In the rows, 128 means zero.
One turn sends every row of this set to another row. A few are shown first. Where does it send the rows asked after them?
j_243: [140 126 119 124 124 149 126 105  98 139 127 118 135 147 125 145 148]
j_436: [156 121 127 132  99 118 115 119 127 135 120  87 167 148 101 138 125]
j_977: [161 113 117 146 112 122 131 114 117 130  89 154 161 132 131 107  95]
j_935: [120 121 108 136  95 117 107 119 113 141 108 138 158 144 134 111 132]
j_541: [130  96 153 132 137 117 153 125 130 130  91 107 176 129 155 133 100]
j_127: [117  97 113 123 123 116 138 148 144 126 111 114 151 115 142 125 152]
j_908: [122 106 128 118 143 124 143 117 146 141  71 121 172 149 142 124 135]
j_666: [127 120 120  94 153 132 114 130 116 101 106 135 147 151 122 121 140]
j_578: [181 106 133 123 151 119 129 131 122 140 110 150 142 144 126 137 139]
j_534: [132 115 151 129 130 142 143 108 112 102 124 120 177 116 107 127 103]
j_702: [160 117 121 153 104 133 121 100 117 115 127 107 165 132 130 137  95]
j_898: [137  96 136 118 140 137 127 133 128 113  95 155 175 123 112 110 121]
j_786: [132  79 119 135 158 115 127 130 132 136 122 111 140 108 135 144 128]
j_532: [126 106 109 107 140 149 168 133 122 135 112 108 150 150 121 136 130]
j_820: [123 102 145 127 134  94 142 103 135 137  90 108 170 130 120 153 130]
j_900: [157 110 133 177 125 121 136 131 133 120 117 140 149 154 126 127 110]
j_823: [149 136  92 108 120 124 112 129 123 139  93 134 144 156 119 114 116]
j_687: [145 143 121 112 130 121 147 106 129 115  90 107 172 162 144 106 116]
j_848: [144 121 110 138 111 102 101 121 113 134 120 153 141 122 111 127 122]
j_52: [157 143 118 112 109 109 129 129 108 121 135 140 156 153 111 138 104]
j_795: [153 123 140 142 142 118 138 124 108 145 137 138 135 104 126 134 114]
j_479: [119 118 124 136 138 129 174 127 153 126 109 130 169 147 126 137 133]
j_792: [138 112 126 136 143  99 105 110 136 128  97 123 177 124 159 111 106]
j_613: [168 138 106 131 138 113 108 124 134 120 127 102 132 137 120 137 108]
j_741: [116 117 119 147 136 149 119 135 127 121 111  98 159 148 143 122  89]
j_92: [179 112 124 136 107 110 114 121 124 124 119 126 154 130  94 135 128]
j_370: [137 128 139 117 154 115 119 105 116  95 128 106 139 116 114 133 130]
j_110: [157 145 126 122 132  83 133 142 124 129 122 131 139 150 128 119 108]
j_446: [119 114 133 127 134 123 140 127 133 124 120  77 153 113 156 133 122]
j_485: [116 104 139 115 133 101 148 143 114 115 112 105 147 146 153 149 114]
j_564: [152 122 121 143 141 126 132 127 145 125  90  86 141 123 116 101 124]
j_191: [122 128 116 122 158 124 147 130 151 126 102 104 140 140 150 126 143]
j_719: [118 100 123 113 137 125 154 104 105 129 124 124 172 146 155 148 112]
j_941: [150 117 116 151 107 138 129 126 107 114 122 147 142 161 110 138 114]
j_604: [147 112 132 103 111 142 129 126 101 156 124 135 181 137 125 138 118]
j_610: [150  97 124 113 148  98 160 105 130 143  97 128 158 112 127 125 137]

j_610 -> j_719
j_52 -> j_848
j_820 -> j_485
Now these:
j_564 -> j_687
j_908 -> j_541
j_898 -> j_534
j_900 -> j_436
j_613 -> j_823
j_795 -> j_243

